(in the rows, 128 means zero)
D: 4 groups of rows, each row roughly a mix of its group's hidden directions; some rows fit no group
D (192 x 13)
[[135 169  79 125 129 136 156 122 108 144 117 156 147]
 [159 146 118 138 118 122 129 147 186 165 130 142 122]
 [116 137 134 118 150 137  88 118  85 108 135 114  86]
 [112  91 116 124 123 132 128 125  75 163 133 159 123]
 [117 153 115 135 109 126  83 103  93 148 164 128 123]
 [129  71 172 141 131 132 125 153 132 120 152 146 125]
 [105 139 109 141 147 143  90 114 152 138  79 128 108]
 [100 177 132 125 118 135 141 155 109 130 171 145 116]
 [109 102 134 112 182 129 135 167 134 113 124 101 118]
 [106 158 103 164 116 116  88 130 119 165 118 118 136]
 [124 113 104 153 127 149 130 128 139  87 166  89 108]
 [114 142 131 142 138 106 113 146 129 153  71  95 110]
 [106 102 166  98 143 156 115 116 106 128 125  99 101]
 [148 138 136 169 150 112 105 151 150  97 143 126  94]
 [135 135 124 153 171 141 109 135 132 111  70 130 121]
 [162 127 150 134 131 107 166 129 160 118 171 149 130]
 [119 148 105 123  93 169 148 111 116 136 120 168 150]
 [139 123 100 147  87 133 148 144  98  93 112 105 148]
 [103 122 123 132 108 159  92 109  82 128 111 102 116]
 [137  83 145 139 134 107 113 147 117 126  97  82 114]
 [120 169  95 149  80 114 122 146 108 136 128 137 145]
 [104 149 117 116 170 107 125 163 110 110 113 126  91]
 [147 135 136 104 119 111 139 128 113 168 172 168 135]
 [123 168 111 137 117 124 112 122  73 113 122 162 124]
 [151 149 151 145 110 118 140  98 177 144 143 141 153]
 [ 92 155 158 118 160 122 111 150 136 146 129 158  99]
 [117 160 131 148 149 105  70 124 155 120 126 132 112]
 [ 89 105 110  98 118 114 154 158  89 126 117 122 142]
 [140 112 126  98 156 133 126 146 121  80 150  94 106]
 [103  86 120 118 144 131 128 163 151 146 111 106  93]
 [ 77 124  93 121 114 133 164 150 135 153 110 125 138]
 [113 142 133 104 112 129 168 141 113 112 166 171 132]
 [136 138 104 132  85 153 128  83 146 153 106 118 141]
 [132 118 148 122 118 142  76 101 131 143 105  91 151]
 [117 108 142 122 126 159 154 153 128 126  67 113 127]
 [113 147 133 108 141 113 154 162 122 136 171 162 102]
 [109 140 162 115 104 141 139 111 127 163 155 170 144]
 [142 116 157 147 134  86  88 133 142  99 134 100 118]
 [120 129  87 143 109 119 181 131 121 150 110 102 140]
 [133 150 138  98  88 152 143 108  92 126 156 148 141]
 [111 146 102 135  96  91 114 116  98 156 147 105 145]
 [115 159 156 126 144 114 134 172 104 128 161 159 123]
 [138  90 154 139 133 147 176 159 147 111 114 121 136]
 [138  87 141 147 131 166 103 113 150 115 117  97 105]
 [114  92 127 132 154 127 147 150 144 105  91  92 106]
 [150  85 108 126 110 135 170 132  99 119 107 109 144]
 [101  93 147 125 151 120 120 137 108 180 123 143 104]
 [104 113 167 120 139 129 131 156 109 182 128 141 113]
 [131 171  90 141 101 114 151 111 118 151 157 115 139]
 [138 155 148 110 128 140  64 124 121 144 126 121  99]
 [147 138 105 121 116 139 118  71 137  85 125 135 144]
 [166 156  99 142 125 112 136  84 132 120 155 137 152]
 [125 168 145 111 151  96 124 125 149 150 143 173 124]
 [105 128 135  96  96 142 169 124  89 135 131 144 152]
 [126 155  94 140 129 104 150 105 120  81 159 130 139]
 [128 160 114 130 153 159  93 147 124 109 146 101  96]
 [ 95 141 119 126  84 142 154 111 136 160 122 122 165]
 [103 106 147 104 107 168 132 133  86 123 101 114 116]
 [146 132 111 108 129 171 173 109 127 115 136 159 151]
 [143 100 118 119  85 134 148  89 111 134 137 126 166]
 [107 150 173 122 118 139 157 157 127 127 102 164 125]
 [146  97 146 135 142 122  93 150 159 160  95 112 133]
 [ 98 124 148  95 135 154 125 140 156 152 143  86 110]
 [130  95 184 113 136 118 121 132 138 163 108 125 149]
 [113  90 138 128 165 133 103 138 155 133 114  97  95]
 [165  73 133 139 135 147 133 130 120  96 107 109 115]
 [119 151 136 121 139 178  94 111 158 115 131 160 126]
 [164 146 107 119 131 169 150 137 139  87 140 128 152]
 [161 167 140 119  96 143 135 107 155 139 155 139 154]
 [131  96 144 136 165 148 105 144 150 113 117  95  94]
 [107  89 147 128 125 110  92 130 114 153 111  96 101]
 [121  82 149 135 158  94 122 130 145 129 124  95 101]
 [147  83 133 140 105 138 117  76 123 119 107 107 134]
 [142 121 127 131  82 142 143  88 134 150 117 139 170]
 [120 154 133 119 160 112  92 108 162 158 111 150 110]
 [120 108  99 122 102 146 138  99 161 154  95 103 141]
 [113 163 110 124 103 146 154 127  97 149 165 155 121]
 [154  95 136 130 172 138 126 167 139 113 118  96 118]
 [137 169  83 137 105 111 167 132 118 124 123 129 152]
 [108  68 142 111 136 126 129 126 151 125 125  86 121]
 [106 162 120 104 111 113 162 139 159 154 147 141 154]
 [149 140 105 117 161  99 160 146 165 104 146 139 135]
 [ 77 163 125  92 120 127 122 132  88 133 130 138 122]
 [165 134 147 140 160 111 110 121 182 119 122 135 113]
 [159 111 139 110 177 120 135 138 160 103 143 114 104]
 [171  96 127 107 131 130 129  80 104 126 138 105 124]
 [119 114 153 119 101 185 126 138 124 153  93 130 130]
 [135  99 132 135 152 162 145 131 128 100  73 139 127]
 [ 83 144 148 111 127 148 112 161 106 122 140 131  88]
 [129  63 149 146 119 129 117 116 122 135  97 108 140]
 [150 169 107 132 106 135 154 117 123 104 141 161 162]
 [144 113 118 150 102 139 103  88 154 162 123 119 157]
 [138 140 101 118 163 169 151 121 166 104 141 142 133]
 [109  93 138 116 175 125 125 150  95 101 113 116 113]
 [144 153 134 119 132  92 146 137 154 122 166 168 151]
 [134 120 108 128 161 162  74 131 135 118 151 151 118]
 [139 132 106  92 122 110 178 122  93 102 131 130 140]
 [ 93 136 137 115  94 148 161 137  82 122 118 146 131]
 [157 125 135 134 117 132 158 103 113 103 119 175 162]
 [106 101 126 101 149 120 172 145 152 151  98 126 144]
 [107 109  93 112 167 115 118 150 101 141 140  92 124]
 [131  87 126 133 141 129  92 127 118 140  71 113 130]
 [121 164 129 131  93 168 127 112 127 127 103 166 149]
 [167 148 144 100 156 104 125 110 115 118 115 168 114]
 [149 134 140 120 169 127 146 134 155  90 151 161 110]
 [146 118  91 141 128 104 185 124 146 146 123 108 139]
 [161  97 123 146 126 132 122  95 155 120  94 109 161]
 [116  82 125 134 157 103 125 141 131 110  93  92 114]
 [149 114 115 170 125 137  88 136 157 124 108  93 133]
 [146 108 118 133  83 151 114  94 125 170 139 140 142]
 [114 169 131 105 140 102 107 118 138 156 156 166 130]
 [160 112  87 134 145 105 141 133 114  89 141  95 122]
 [101 126 123 128 155 123  71 125 125 161 131 136  97]
 [120 155 128 109 129  96 110 115 145 121 181  99 113]
 [152  88 103 134 139 148 135  99 154 116  98  98 118]
 [137 156  90 131 146 111  75 127 115 130 109 106 118]
 [103 160 113 107  86 136 136 126  84 103 120 142 129]
 [171 161 123 145 119 145  79 106 134 141 112 129 125]
 [138 112 143 113 134 120 113 125 157 145 175  96  90]
 [136 124 106 154 140 138 100  86 123  91 118  92 120]
 [ 88 140 153 114 122 154 113 145  99 170 106 128 125]
 [103 132 100 135 119 120 158 123 118  83 111  83 129]
 [170 119 138 149 145 125 105 104 177 110 127 122 108]
 [142 143  83 107 119 134  87 105 111 112 136  94 125]
 [140 171 119 135 150 145 167 138 153 105 140 160 117]
 [149 156 126 134 149 125 119 114 126 114 153 189 148]
 [118 160 147 123 154 105 111 121 148 153 157 170 112]
 [112 164 147  93  96 137 121  82 119 142 139 133 130]
 [120 193 109  90 120 139 129 116 139 144 136 136 122]
 [132 142 108 140 109 167 126  94  83 128 101 138 145]
 [117 109 144 134  93 177 142 157 124 130 144 158 143]
 [ 88 128 125 118 104 120 137 152  88 129  94  95 134]
 [135  78 124 141 107 143 122  99 155 139 106  92 133]
 [118 107 107 127 123  84 161 137 121 123 107  82 142]
 [114 169  99 124 125 151  88 103 118 145 115 158 127]
 [149 111 136 150 141 122 104 104 172 172 143 129 143]
 [126 130 160 139 160 130  93 126 175 157 128 140 109]
 [127  67 116 143 118 132 113 109 128 126  91 100 126]
 [121 119 115 117 146 133 120 151 101  82 153 100  92]
 [125 120 166 101 157 123 137 177 142 127 100 131 109]
 [135 166 115 144 107  89 126 144 148 102 135  87 132]
 [154 130 123 133  72 139 153  96 124 111 120 138 157]
 [125 158 171 137 121 124 127 124 158 151 132 179 130]
 [148 150 123 137 163 102 157 145 174 101 126 129 127]
 [117 108  96 108 141 185 104 116 141 122 148 123 114]
 [107 143 127 121  71 136 140  90 129 152 135 127 155]
 [137  98  97 166 122 151 104 114 124 103 116  91 122]
 [161 123 147 118 141 117 129 126 166 136 166 173 137]
 [103  81 164 136 134 109 139 140 127 157 105 111 106]
 [150 111 151 108 151 117 132 118 149  83 165 152 123]
 [174 115 120 137 164 110 118 120 165 104 121 108 110]
 [111 134 160 148 116 128  90 139 146 129  77 108 115]
 [120 107 150 138 165 128 105 152 145 141  88 102 102]
 [111 146 140 101  79 140 137 117  94 116 157 141 148]
 [145 142  95 111 146  80 154 115 117 142 155 142 146]
 [169 149  99 118 155 134 123 107 135  86 151 135 143]
 [ 71 151 130 122 118 133 142 148  86 123 149 131 139]
 [173 107 129 126 170 121 114 126 164 104 128 107 118]
 [105 146 122 118 114 164 184 141 148 146 107 122 133]
 [115 158 149 116 100 107 158 131 134 154 152 163 154]
 [136 171 138 121 149  84 145 147 141 134 137 167 135]
 [163 125  93 152 105 127 121  98 145 140  88 136 147]
 [144 151 116 136 137  97 103 107 163 170 129 144 153]
 [129 106 105 130 162 121 133 165 148 125 139  80 106]
 [152 165 130 129 173 110 115 161 126 101 150 142 125]
 [124 112 142 119 172 110  99 168 116 105 137 119  98]
 [102  94 151 118 103 177 138 146 123 143 115 152 125]
 [134  94 107 145 157 131 121 119 144 115  72 109 117]
 [133 119 129 132 113 103 117 132 139 179 161 166 152]
 [133  85 186 120 119 153 149 140 116 134 117 136 134]
 [ 87 113 120 129  90 163 129 123  90 150 116 120 142]
 [150 106 168 144 152 127 155 124 168 153 115 146 130]
 [130 110 157 121  89 156 171 105 121 138 128 148 151]
 [139 150  87 100 154 115 145 112 159  95 135 114 141]
 [134 140  85 150 103 118  91 141 113 116 157 102 146]
 [170 151  88 153 132 134 131 106 139  89 142 128 125]
 [155 136 125 111 122 136 163  91 105 116 135 167 158]
 [125 101 124 124  98  80 147 110 102 135 167 120 128]
 [139 154 130 120 155 108 129 142 100 138  89 171 152]
 [110 109 127 132 115 144 109  96 131 185 153 131 149]
 [122 158 130 112 131 124  90 120 167 160 162 149 120]
 [110 119 125  96 105 148 165 138  81  99 131 120 132]
 [117  85 162 111 126 118 168 109 145 129 135 112 158]
 [112 101 137 150  94 156 152 127 117 163 104 127 158]
 [ 98 107 158 120  82 131 154 132 130 139 169 126 127]
 [124 171 140 121  90 116 146 125 119 130 140 174 152]
 [163 106 133 138 167 123 106 125 170 113 129 103 108]
 [121 161 106 106 126  91 161 144  95 128 143 149 147]
 [108 141  97 146  89 155 139 118  98 168 124 126 134]
 [167  95 133 128 152 142 136  98 149  97 141 160 131]
 [143 114 117 128  83 139 125  97 117 176 129 108 151]
 [113 165 140 112 119 113 128 131 120  79 164 155 142]]
one row of each group, then the others: which group is each in?
[142 147 145 134 141  91  79 144 131 114 164 112 120] -> Z
[143  99 156 104 171 131 130 148 142 120 114 112  88] -> C
[121  98 134 149 122 149  79 125  95 132  98 105 119] -> H
[172 140 132 102 114 121 160 108 138  80 119 137 132] -> K

[150 123 126 153 160  90 118 160 121  89 145 142 140] -> H
[164 141 178 150 104 129 110 110 119 143 146 150 140] -> H
[ 95 167 135 139 119 137 112 160  97 121 169 129 121] -> H
[152 131 115 139 126 119  84 126 122 101  88  88 126] -> Z
[140 135 105 136 131 115 181 117 143 112  84 107 141] -> Z
[118 107 112 138 140 134 132 167  95  91 135  92 106] -> K
[154 123 131 137 178  91 117 139 168 132 140 138 115] -> C
[122 125 102 148 170 105 156 174 143 146 132 125 117] -> Z
[118 121  92 129  86 132 149 130  83 122 127 110 157] -> K
[145  68 146 123 151 130 126 112 134 105 121 103 102] -> H
[146 121 160 111 126 153 127  85 138 109 161  98 113] -> H
[150 151 149 126 168  98 123 122 169 126 133 156 107] -> K
[155 140 107 145 153  92 116 103 152 124 173 130 121] -> C
[140 175 131 144 104 148  99 121 148 171 136 137 139] -> C
